Each named move below is a turn or a mirror, shown by a few rows before and after it. Which moves, in which order, take the first row of each later pair to the second? The first pair is answered.
move k9:
-.08 -.14 -.11 -.10 -.09 -.15 .09 -.04 -.03 -.04  ->  -.03 .13 .05 -.05 .01 -.14 .00 .12 .16 -.07
-.03 .11 .08 .02 .00 .04 -.06 -.08 .08 -.03  ->  -.07 -.02 -.01 -.01 -.05 .03 .01 -.15 -.03 .00
.11 -.20 -.04 .07 -.02 .21 -.03 -.12 -.03 .08  ->  .15 .00 .07 .13 .06 .20 -.11 -.01 .13 .05
move k443:
-.03 .09 .03 .06 .00 -.01 -.12 .20 -.07 -.13  ->  -.01 .11 .06 .08 .02 .01 -.16 .17 -.06 -.11
.04 .05 .08 .18 .07 .29 -.11 -.04 .02 .12  ->  -.05 -.15 -.10 -.02 -.07 -.02 .19 .19 -.15 -.13
.44 .16 .27 -.01 .27 .42 .01 .40 -.16 .06  ->  .36 .00 .13 -.17 .16 .19 .24 .58 -.29 -.13
move k472:
-.09 -.34 -.25 -.07 .13 .03 .22 -.10 -.23 .03  ->  -.23 -.08 -.19 .10 .07 -.19 -.02 -.39 .12 .08
-.16 -.12 -.23 .01 -.11 -.27 .09 -.21 .01 -.11  ->  -.05 .25 .02 .14 .07 -.15 -.14 -.15 .30 -.03
.05 -.10 .01 -.03 .00 .18 -.07 -.07 -.09 .24  ->  -.01 -.13 -.04 -.04 -.05 .10 -.05 -.14 -.09 .22
Pairs:
(two moves a pair)
-.02 .29 -.03 -.24 -.04 -.08 -.19 .40 .04 -.15  ->  -.05 .03 -.18 -.32 -.12 -.09 -.04 .36 -.18 -.18 -> k472 k9
.04 -.33 .01 -.09 .00 .24 .15 -.07 -.23 .09  ->  .14 .08 .27 .04 .18 .32 -.04 .10 .09 .11 -> k443 k9
.02 -.23 -.10 -.14 -.05 .35 -.01 .27 -.13 -.10  ->  -.21 .07 -.07 .05 -.20 -.03 -.28 -.15 .31 -.06 -> k472 k472
-.01 -.29 -.15 -.13 -.09 .05 .04 -.16 -.03 -.11  ->  .14 -.08 .05 -.16 .07 .16 .06 .22 .04 -.19 -> k9 k472
-.16 -.01 .09 -.03 -.10 -.12 -.05 -.02 -.09 -.20  ->  -.15 -.02 .11 .03 -.08 .01 -.14 -.18 -.10 -.08 -> k443 k9
-.03 -.04 .00 -.15 .10 .01 .03 .07 .21 .05  ->  -.04 -.11 -.03 -.13 .09 .07 .00 -.05 .17 .12 -> k9 k443
.19 .09 .06 .00 .23 .09 .01 .29 .11 -.10  ->  .14 .01 -.01 -.07 .16 -.03 .11 .34 .04 -.18 -> k472 k9
.00 .11 .08 -.01 .04 -.09 .07 .18 .07 -.10  ->  -.06 .01 -.01 -.03 -.04 -.18 .13 .10 .02 -.14 -> k472 k472
.01 -.12 .04 .16 -.12 .21 -.05 -.38 -.14 .22  ->  -.05 -.11 -.06 -.09 -.23 -.23 .31 .17 -.14 -.21 -> k9 k443
-.01 -.01 .07 .00 -.06 .11 .03 .07 -.19 .02  ->  .00 .06 .08 .00 -.04 .07 .04 .14 -.14 -.02 -> k9 k443
.05 .21 .01 -.10 .13 -.11 -.10 .03 .15 .08  ->  .01 -.08 -.17 -.22 .05 -.11 .10 .08 -.12 .02 -> k472 k472
.05 -.13 -.33 .31 .26 .06 -.06 .03 -.25 .10  ->  .10 .13 -.18 .34 .34 .02 -.13 .24 -.05 .03 -> k443 k9
-.04 .07 .05 .17 -.04 -.23 .00 -.07 .26 .10  ->  -.08 -.06 -.06 .09 -.11 -.33 .12 -.06 .14 .05 -> k443 k9
.11 -.11 -.01 .08 .13 .29 -.09 -.17 -.08 .17  ->  .01 -.30 -.18 -.05 -.01 .08 .11 -.12 -.21 .02 -> k472 k443
.04 -.02 -.02 .15 .11 .27 -.22 -.36 .05 .26  ->  .17 -.01 .03 .11 .21 .41 -.17 -.14 .00 .24 -> k472 k9
.05 .25 .15 .07 .00 .01 -.21 -.05 .15 .09  ->  -.04 .16 .05 -.07 -.10 -.25 .00 .16 .10 -.14 -> k443 k472
.07 -.01 .17 -.02 .03 .07 -.09 -.04 -.20 .20  ->  .06 .14 .24 .00 .06 .00 -.13 .04 -.07 .16 -> k472 k9
.14 .31 .28 .20 .21 .27 -.28 -.07 .24 .21  ->  -.04 -.10 -.03 .15 -.01 .18 -.23 -.56 -.02 .30 -> k9 k472
-.02 -.12 .09 .05 .00 -.08 -.24 .01 .05 -.16  ->  .01 -.10 .12 .05 .02 -.03 -.25 .01 .05 -.14 -> k9 k472
-.01 -.06 -.07 .03 -.06 .11 -.01 -.09 -.12 .01  ->  -.06 -.05 -.11 .02 -.12 -.03 .02 -.08 -.08 -.05 -> k472 k443
-.03 -.03 .01 -.07 -.06 -.07 -.10 -.04 -.01 .04  ->  -.01 -.03 .02 -.10 -.04 -.10 -.07 .06 -.01 -.01 -> k472 k443
-.12 -.05 -.02 .12 -.11 -.09 -.26 .28 .04 .11  ->  -.08 -.07 .00 .11 -.08 -.01 -.25 .33 .00 .13 -> k472 k443
-.26 .06 -.17 .01 -.25 -.51 -.02 -.17 .22 -.13  ->  -.23 .02 -.15 .11 -.22 -.29 -.18 -.47 .18 .10 -> k443 k9
.25 .02 -.02 -.12 -.07 .26 .09 .11 -.19 .16  ->  .10 -.11 -.18 -.16 -.23 .04 .16 -.04 -.23 .09 -> k9 k472
-.02 .15 .14 -.04 .11 -.10 -.14 -.08 .18 .11  ->  .00 -.18 -.02 -.21 .06 -.02 .11 .05 -.18 .06 -> k472 k472
.10 -.26 -.03 -.15 -.02 .14 .21 .18 -.24 .02  ->  -.08 -.06 -.02 .09 -.11 .00 -.13 -.39 .09 .22 -> k472 k443
-.06 .07 .04 .10 -.04 -.08 .00 -.21 .10 .02  ->  .01 .01 .05 -.04 -.01 -.08 .20 .14 -.03 -.13 -> k472 k443
